(in the rows, 128 means zero)
Each path below is one point turned by a fixed rotation once a step. After each direction that follows a path, write how fast that rotation turns it, in degrees a step (0 if it stays still).
Each turn is a multiple of 5 degrees from 10 to 175, or 0.
Each row of a path follows its step; steps can be skipped.
path 1
step 1: [112 127 119 137 128 131 141 125 130 128 134 123 118 129 120 124 120 132
 127 124 130 136 124 130 135 127 130 126 130 119 127 113 133 135 121 134
 124 132 122 121 121 136 132 122 122 132 134 127 134 132 122 119 118 136
 138 119 124]
step 3: [118 146 133 133 132 124 127 133 132 126 136 125 122 120 124 130 130 128
 132 130 129 120 134 133 128 118 130 123 131 125 122 114 125 140 119 129
 123 116 125 126 138 133 131 125 139 136 124 131 137 132 130 120 115 120
 124 127 134]
step 4: [127 135 122 128 138 128 126 134 132 132 123 108 121 125 129 127 116 124
 124 131 132 116 125 130 136 131 132 130 137 117 120 120 129 136 110 128
 128 141 127 123 137 130 128 127 126 131 120 123 124 130 130 124 126 136
 127 123 118]
step 5: [116 130 124 130 128 133 138 134 144 128 131 129 125 128 139 122 123 135
 131 128 131 132 128 126 130 110 137 126 121 132 128 122 138 138 114 127
 127 133 124 133 124 130 136 126 132 126 111 121 132 132 126 119 134 131
 128 122 123]
step 6: [122 124 117 125 148 127 131 126 141 131 130 128 120 126 126 121 129 132
 128 125 121 131 125 130 130 125 120 124 127 118 124 122 132 135 108 127
 125 119 132 132 127 136 123 129 132 132 127 129 134 133 142 126 126 123
 125 143 123]
step 7: [124 137 127 129 145 136 133 132 132 123 119 131 130 125 129 127 121 126
 138 127 141 126 125 129 122 126 119 130 138 125 127 127 125 132 108 129
 123 135 125 138 134 129 135 120 131 136 123 127 125 131 126 126 123 112
 134 122 135]
step 9: [118 133 125 127 145 134 118 120 135 141 127 127 127 124 126 135 116 124
 133 120 135 143 126 129 133 110 128 127 128 131 119 125 133 133 121 119
 123 132 125 133 119 127 123 134 132 138 126 128 125 132 129 123 130 134
 131 129 124]
step 11: [124 129 127 131 143 128 134 121 122 125 125 120 118 132 128 128 124 126
 133 130 138 130 123 118 127 119 117 127 141 130 137 104 122 140 125 121
 133 130 126 134 132 134 133 129 122 130 126 123 124 128 135 127 121 133
 135 131 130]
step 17: [127 122 127 126 146 127 133 136 133 128 128 127 119 120 125 127 121 126
 128 119 124 134 114 129 134 137 126 130 132 127 115 122 121 137 123 135
 122 116 121 131 129 137 124 123 137 133 121 126 130 133 119 119 126 129
 130 118 138]
step 19: [113 129 131 135 132 130 130 121 131 129 127 123 121 120 127 125 126 136
 132 135 124 135 126 134 131 121 148 135 140 129 116 117 131 133 121 131
 124 125 127 132 120 128 130 112 134 134 130 119 129 128 137 128 121 136
 131 131 130]
step 21: [123 136 126 136 134 125 130 135 124 126 129 124 125 123 124 132 120 130
 137 133 133 127 121 132 130 126 121 120 123 124 120 114 127 137 116 140
 141 122 134 129 130 133 143 121 129 132 120 123 132 140 131 118 132 135
 135 122 124]
Directions:
[126 129 127 127 127 129 130 129 130 127 129 130 127 128 127 129 127 129
 131 125 132 129 130 128 126 125 130 126 129 131 130 129 128 130 130 124
 126 129 127 128 131 128 128 130 126 128 129 131 128 128 127 128 126 126
 129 124 129]
170
[130 129 132 128 127 128 130 129 132 128 127 127 127 129 130 128 131 129
 128 130 129 130 129 125 126 129 130 131 129 132 128 126 129 129 130 127
 131 127 128 128 129 131 129 126 132 127 128 128 127 128 131 130 129 129
 130 128 128]
130
[126 127 128 129 127 127 129 129 130 128 129 129 125 127 128 127 130 127
 129 129 128 124 129 131 129 131 132 128 126 129 124 129 128 129 126 132
 128 129 127 126 129 127 130 128 128 126 131 128 129 131 129 126 126 130
 129 126 129]
20
[127 126 127 127 131 130 128 127 130 128 128 132 129 131 125 127 127 126
 126 127 130 130 126 128 127 131 128 129 128 128 126 129 130 128 128 128
 128 130 126 128 123 126 127 127 130 128 130 129 127 129 127 129 129 126
 129 127 134]
40
[129 128 126 128 127 130 126 128 129 129 131 129 127 126 125 127 127 125
 127 127 127 128 129 128 128 129 127 126 128 127 128 124 131 129 130 125
 131 129 132 127 128 129 131 127 126 128 131 127 128 130 130 127 126 127
 129 132 127]
145
[130 128 127 126 130 130 128 129 127 129 128 129 129 128 129 132 129 126
 134 132 130 129 127 128 129 127 129 128 128 127 128 129 128 125 128 128
 131 132 129 130 127 128 129 128 129 127 127 132 126 128 130 125 127 129
 127 129 128]
155
path 2
step 1: [135 123 147 117 123 129 130 131 135 129 131 133 120 127 130 132 127 126
 126 143 116 120 132 132 142 127 121 125 134 128 125 126 119 127 132 132
 140 124 134 125 139 117 136 122 128 139 120 130 119 127 138 129 131 124
 139 130 138]
step 3: [133 123 134 125 130 142 146 126 130 135 122 131 120 130 129 127 128 133
 136 146 123 135 121 134 118 133 136 130 125 133 122 141 117 131 137 132
 124 139 130 126 122 128 126 128 116 127 138 140 133 125 133 130 138 129
 128 119 125]
step 4: [127 130 124 132 119 115 126 132 121 129 124 124 116 126 130 131 130 135
 132 124 134 136 129 120 133 121 127 123 141 128 137 121 126 126 131 140
 131 136 121 123 135 132 131 126 112 135 132 129 114 114 109 134 125 122
 127 121 125]
step 6: [133 124 130 124 122 116 117 134 131 131 132 133 118 137 113 112 133 142
 131 127 127 131 128 131 133 124 132 125 129 128 130 131 133 125 130 130
 128 125 127 143 125 121 127 116 142 143 127 138 126 128 129 134 143 125
 121 123 130]
step 7: [119 138 132 124 132 129 130 123 136 120 140 132 126 135 137 130 134 127
 127 126 123 125 129 127 134 129 128 134 140 134 121 139 129 145 134 127
 127 130 137 130 130 130 116 133 130 138 112 122 108 126 125 124 121 137
 126 128 136]
step 8: [131 133 133 118 124 139 133 125 134 132 134 132 130 122 119 119 124 127
 124 136 132 127 121 124 141 120 130 135 122 125 131 123 143 133 122 126
 139 140 146 128 134 131 129 128 124 119 125 142 131 120 131 126 145 123
 131 125 123]
step 10: [131 135 124 134 124 121 144 120 113 137 124 128 139 140 128 130 129 121
 134 141 132 139 124 125 130 122 134 125 124 125 131 131 124 132 123 120
 130 126 127 115 131 129 118 124 131 128 127 124 122 117 115 127 136 123
 139 115 127]
step 12: [137 125 141 120 113 121 127 134 127 130 134 131 134 132 127 124 134 133
 121 133 124 117 127 134 125 126 138 121 143 134 131 126 125 135 127 124
 125 115 125 118 131 135 130 126 132 132 124 113 118 136 135 140 139 123
 133 127 140]
step 14: [123 126 142 121 123 137 146 130 129 128 136 130 112 122 131 121 127 134
 131 119 133 128 125 126 122 130 137 134 134 142 126 142 131 128 128 130
 131 130 134 115 132 123 135 129 128 129 129 133 125 123 146 124 129 134
 130 118 122]
step 18: [128 126 132 118 118 126 122 135 150 133 124 135 133 130 135 127 135 129
 128 128 116 121 127 127 125 130 122 138 126 125 130 138 120 129 135 123
 119 131 137 135 122 129 115 133 124 136 121 120 117 123 116 139 132 125
 126 115 130]
step 19: [134 141 136 122 123 125 125 130 133 124 137 122 122 129 122 125 117 122
 132 137 137 114 126 140 132 128 129 127 127 130 133 122 132 131 146 136
 140 131 133 127 141 133 134 123 124 134 119 141 118 125 135 124 136 123
 123 128 130]
Directions:
[127 129 128 129 129 124 124 130 127 127 125 129 131 126 127 125 126 129
 129 128 131 126 130 126 127 127 127 128 129 130 127 128 124 128 129 126
 124 128 127 129 129 127 126 127 128 129 126 128 129 129 128 130 130 129
 132 128 129]
60
[127 130 129 129 128 129 128 131 125 129 128 127 132 128 128 129 131 126
 126 130 129 129 126 126 127 128 127 130 129 128 130 128 129 130 129 127
 128 125 131 129 126 129 124 132 128 127 129 129 128 131 126 130 126 128
 130 128 128]
140
[128 129 128 127 128 129 131 128 130 128 127 128 126 128 128 130 131 129
 128 127 132 130 129 126 127 128 127 131 128 126 127 131 127 131 131 126
 127 128 123 128 127 126 127 127 132 125 127 130 126 126 126 128 128 131
 128 125 128]
100
[125 130 131 127 131 130 127 128 129 127 130 130 126 129 126 129 127 128
 127 128 129 127 129 126 129 128 127 126 128 132 125 127 126 128 130 130
 130 130 131 129 130 128 127 129 130 123 129 127 129 129 130 129 129 126
 128 125 127]
60
[127 128 127 128 130 127 132 129 125 127 131 128 127 129 127 129 129 129
 128 126 131 125 129 126 126 129 129 128 131 129 129 127 128 127 130 128
 127 128 125 131 125 129 129 128 126 130 130 126 127 128 130 130 132 126
 125 130 127]
45
